In the rows, 128 means zero.
A single turn carries every row of the set below to another of its rows. Some are shown first; where does it send the rows asked next?
noti: [127 121 150 110 158 113  91 131 107 146 118 133 100 145 126 114 127 123
 142 114 157 104 112 183 143  90 104 144]
rova: [101 164 124 106 147 141  96 144 102 133 119 117 151 131 133 122 131 124
 175 115 144 100 156 160 149 118 114 145]
rabub: [128 153 139 104 133 102  99 143  81 144 123 104 170 130 136  95 127 155
 138 123 112 131 146 166 138 132 114 150]
Rer: [106 160 135 106 158 137  92 147 115 135 123 120 159 130 135 123 132 126
 172 121 157 100 145 152 133 121 110 154]
dapo: [112 164 147 106 147 109 108 148 105 164 129 108 130 111 134 105 126 111
  94 123 140 108 108 149 122 125 113 149]
mulo: [118 156 145 110 156 117 130 138 102 149 125 107 129 122 137 107 129  98
 100 113 158  93 127 165 130 130 104 126]
sizu: [114 143 144 108 142  74 135 153  88 137 121 110 149 112 131 107 127 139
 125 114 126 112 168 152 144 105 114 188]
Vogem: [121 136 152 110 153  75 142 150  95 133 121 114 154 115 134 108 129 135
 126 114 143 107 167 152 136 109 109 185]
dodet: [106 121 140 111 142  85  96 153 102 153 116 143 101 149 122 132 127 116
 111 118 142  97 160 188 147  98 113 155]
Nen: [ 99 167 128 104 145 134  81 151 107 141 124 117 153 124 132 120 130 131
 171 122 136 108 143 148 141 116 118 160]
ruke: [120 128 139 110 145 114  88 132  94 148 116 128  93 143 123 113 125 124
 143 110 140 107 120 188 157  86 110 138]
Mora: [110 117 146 110 149  83  94 154 111 153 119 146 106 150 124 132 128 117
 111 122 152  96 151 182 137 101 110 162]
naz: [138 143 154 105 152 101 108 140  96 138 124 110 180 134 140  98 130 150
 139 125 140 122 141 165 122 138 103 150]
kor: [105 122 143 108 140  81  87 157 107 158 119 144 104 145 121 131 125 121
 109 122 138 102 150 180 141  97 116 167]
Vol: [121 128 146 107 148 108  77 137 103 154 120 132  99 138 123 112 124 130
 140 119 140 113 105 176 144  85 111 154]
zuve: [117 139 143 111 146  79 147 148  86 130 119 110 148 118 133 108 129 132
 128 108 135 105 178 160 148 107 110 175]
boba: [134 145 140 108 143 110 120 135  81 132 119 104 171 140 139  99 129 143
 143 115 130 118 161 179 141 137 105 131]
Gomaf: [106 167 130 108 134 117 118 143  87 158 124 101 119 115 131 104 125 105
  98 112 126 105 129 165 147 122 117 129]

dapo goes to mulo
ruke goes to Vol
Mora goes to dodet
Now find these:
Nen goes to Rer
zuve goes to sizu
naz goes to boba

A single turn carries every row of the set below to another of its rows. Some are shown first; where does it send the rows asked next?
pof: [129 119 158 128 136 131 116 142 119 121 158 146 126 138 134 137 147 121
 158 147 130 102  93 129 119 132 143 143 126 137 108 151]
nusu: [142 127 119 134 127 115 105 127 136 135 111 112 130 136 164 163 146 134
 144 130 117 130 105 120 127 131 115 128 150 141 101 108]
Zos: [116 125 142 113 135 106 130 160 120  97 140 144 147 140 128 110 126 144
 151 116 108 102 128 114 120 120 114 127 122 134 143 148]
dofe: [119 126 141 134 129 113 162 164 129 122 141 129 160 113 146 119 140 161
 130 137 125  94 129 117 101 152 126 136 147 146 169 133]
kan: [122 140 111 132 131 118 148 130 129 136 131 123 131 122 148 109 165 141
 143 103 105 121 131 112 115 133 123 119 114 150 144  99]
retan: [129 123 145 117 141 136 100 133 123 120 144 156 117 150 136 137 138 131
 148 144 114 110 104 136 121 134 151 135 143 136 103 140]
vatuz: [128 115 149 131 122 131 126 127 141 133 118 129 138 122 147 135 126 126
 137 160 141 113 130 144 111 159 148 127 179 142 146 128]
fep: [143 127 121 133 126 107 119 115 140 137 109 136 125 138 165 158 148 137
 142 128 136 125 102 120 133 132 118 123 153 138 106 108]
mibul: [148 113 115 133 135 125 128 124 143 118 114 123 129 141 155 159 147 146
 126 134 138 136 106 129 129 136 117 131 142 140 112 101]
sazu: [126 124 158 123 132 130 110 122 126 132 141 160 127 146 138 146 135 131
 153 149 113 102  99 134 125 131 143 142 143 127 110 149]
tov: [127 142 137 118 132 106 118 155 122 106 150 136 139 125 129 112 139 133
 155 119 101  98 127 106 115 125 121 142 121 116 141 160]
gora: [146 116 106 124 133 109 128 121 136 133 110 118 131 139 159 146 155 139
 146 122 132 141 109 111 127 133 116 126 151 138 106 106]
Bebik: [130 117 156 118 132 133 101 137 117 124 146 144 133 145 146 142 136 131
 160 153  97 105 102 130 124 136 145 145 152 138 104 148]
Lonu: [128 131 138 118 142 121 122 141 129  92 137 132 148 131 135  92 132 138
 162 104 116 102 141 109 120 122 124 137 139 129 137 143]
zamo: [129 142 113 142 125 110 153 153 123 131 125 117 131 112 148 119 156 148
 131 117 116 121 129  96 116 129 100 141 118 144 132 103]
tedet: [138 123 119 135 127 116 114 124 146 135 109 119 133 136 148 157 148 131
 133 118 149 116 111 120 121 123 103 118 131 144 111 101]
Vemo: [124 128 155 136 121 123 130 115 137 152 116 133 140 120 160 141 134 129
 141 162 139 116 119 133 117 165 146 129 173 137 146 127]
nuti: [125 133 142 131 150 108 131 166 117 105 144 136 136 135 127 103 148 149
 152 121 113  97 122  96 121 127 120 137 125 131 128 154]
lefof: [128 112 142 130 137 139 112 133 114 116 144 157 117 153 130 135 130 126
 156 158 119 119 106 122 116 134 141 153 134 135 112 137]
kedo: [126 128 132 135 142 113 135 144 122 109 140 139 138 132 121 109 143 131
 174 107 111  95 123 111 107 116 119 118 135 130 139 150]
Mav: [121 141 129 132 117 103 155 151 144 123 143  95 147 113 157 128 133 163
 139 145 128 106 146 118  98 142 120 141 137 142 159 136]
dege: [112 138 145 137 118 114 161 159 129 127 148 120 147 105 143 127 129 156
 144 142 125 107 132 121  91 157 108 124 139 138 157 130]
ful: [136 122 149 134 137 128 133 130 135 134 115 141 146 123 147 129 132 133
 134 169 145 123 131 129 103 172 140 128 182 135 136 126]
Gavi: [129 142 146 105 140 109 135 157 129 102 140 135 146 128 142 106 131 141
 146 126 107  93 140 109 104 112 129 144 136 127 139 155]
dofo: [128 136 130 141 127 108 164 145 133 128 164 124 156 112 139 126 151 156
 148 135 119  98 128 132  92 153 132 115 146 142 159 136]
vesaf: [119 120 146 130 126 130 141 128 135 153 121 124 147 117 149 132 136 130
 139 163 131 128 127 133  98 168 148 134 169 133 151 130]
Peve: [147 125 112 138 125 112 120 125 137 129 121 121 111 136 160 159 148 134
 139 137 137 132 107 124 121 136 121 121 153 148 105 101]
diger: [134 139 118 114 124 104 146 143 126 123 129 119 124 120 165 129 157 144
 136 103 107 111 123  94 110 130 103 134 121 137 144  99]
vuzet: [142 123 146 120 126 134 135 128 144 148 123 126 139 124 156 134 130 119
 120 163 139 113 128 140 105 159 142 133 173 143 142 123]
zoma: [130 124 156 125 121 116 134 129 132 147 124 137 157 125 155 123 144 123
 126 158 147 111 131 128 110 166 147 121 162 154 151 123]
Duvaf: [122 135 137 120 120 107 150 150 137 120 147 112 150 108 154 119 147 163
 147 139 126  95 139 111 106 171 122 129 144 138 170 141]
zir: [133 133 139 138 117 106 159 144 132 109 165 108 146 124 140 132 134 157
 146 132 127  96 136 121  87 146 110 136 154 145 160 131]
Lopop: [132 160 126 131 136 115 139 142 123 127 149 117 126 126 162 114 155 147
 134 108 109 134 129 102 101 143 126 136 117 145 133  99]
lora: [128 121 153 127 120 125 122 131 134 146 111 121 150 125 158 143 130 129
 134 161 119 115 129 134 110 162 142 130 179 146 146 121]
sas: [124 108 144 114 138 131 117 130 121 123 149 153 130 156 127 143 136 137
 156 143 107 108 102 128 110 125 137 144 141 127 113 153]
veviv: [129 146 128 123 137 100 151 154 119 119 132 120 129 116 161 113 156 146
 136 111 112 137 124 104 123 140 109 122 116 141 129 104]
ziki: [127 150 121 115 134 108 141 152 123 120 136 116 117 126 172 116 152 154
 150 119 112 115 128  88 106 128 116 139 117 149 122 110]
Niz: [150 122 110 129 130 119 109 123 143 134 117 110 115 147 155 148 140 125
 135 132 141 131 110 119 132 134 120 130 138 141 109 114]
mos: [140 112 143 113 139 140 108 138 130 125 151 149 119 154 143 133 130 126
 153 153 129  96 104 125 113 140 145 139 148 138 110 151]

sazu goes to Vemo
Mav goes to ziki
Zos goes to dege
Now find these:
kan goes to kedo
tedet goes to pof
Peve goes to retan
Bebik goes to lora
gora goes to sas
diger goes to tov
zir goes to Lopop
zamo goes to nuti
Niz goes to mos
lefof goes to ful

